In the data rows, zero lies at 4.5, halfway between 4 and 5.
Here are some points:
[2 0 0 5 1 3 3 1 2 4]
[4 7 6 3 4 6 6 5 6 7]
[2 0 3 5 5 0 4 3 3 2]
[7 3 4 9 6 9 7 3 2 5]
[5 4 3 3 3 6 5 5 5 5]
[4 4 6 3 6 3 4 5 5 3]
[3 7 4 2 3 5 7 6 4 6]
[3 6 7 2 5 2 5 7 5 2]
[4 7 4 3 3 5 7 5 4 6]
[6 5 5 4 5 6 5 4 4 6]
[3 6 6 2 5 2 5 6 5 4]
[4 1 2 4 3 3 4 2 4 4]
[1 3 5 3 5 1 4 5 4 3]
10 more points follow, each with its number after it:
[5 7 6 4 3 4 7 5 4 7] 0
[5 5 3 4 2 5 6 4 4 7] 1
[2 2 2 2 3 4 5 2 2 6] 2
[3 0 2 5 2 3 2 3 3 4] 3
[8 4 3 7 5 5 0 2 7 3] 4
[5 5 3 4 3 6 4 5 6 5] 5
[5 6 6 3 4 6 5 5 5 6] 6
[5 5 4 9 4 7 8 4 0 6] 7
[2 5 2 3 1 5 6 6 4 6] 8
[4 8 4 3 2 5 7 5 4 7] 9
Which of these numbered points is nearest to each point below, looking only along the 3 directions in which the first points spread most? Its number follows each.
[4 8 4 4 1 5 7 5 4 7] > 9
[3 7 4 3 4 6 7 6 5 6] > 0
[5 5 3 4 4 6 5 5 6 5] > 5
[4 5 2 4 2 5 6 4 4 6] > 1
[7 0 6 7 6 4 3 3 3 1] > 4
[4 5 3 4 1 5 6 5 4 7] > 1
[2 5 3 4 3 4 6 2 2 2] > 2
[8 4 5 6 6 4 0 2 7 1] > 4
[3 6 4 3 2 6 7 6 4 6] > 9
[4 6 4 4 2 5 7 5 3 7] > 1
[4 5 4 3 3 7 5 5 5 7] > 1
[8 0 6 9 7 4 3 1 2 1] > 4
[2 4 2 4 5 1 6 2 2 4] > 2
[3 4 3 3 1 6 5 5 4 5] > 8
[7 5 3 7 7 5 1 3 7 4] > 4
[5 3 4 8 5 5 6 5 2 5] > 4
[8 5 5 7 7 6 0 1 8 4] > 4
[4 4 3 4 9 0 6 1 4 3] > 4
[5 3 3 5 9 0 6 0 5 2] > 4
[5 5 5 4 5 6 5 5 5 6] > 6
[5 5 4 3 4 3 5 4 4 6] > 5
[4 5 4 3 3 6 5 5 5 5] > 5
[4 7 4 3 2 6 6 5 5 6] > 9
[5 5 4 5 4 4 6 5 3 6] > 5
[3 5 4 3 3 4 6 3 3 4] > 5
[6 3 6 4 5 3 4 4 5 3] > 4
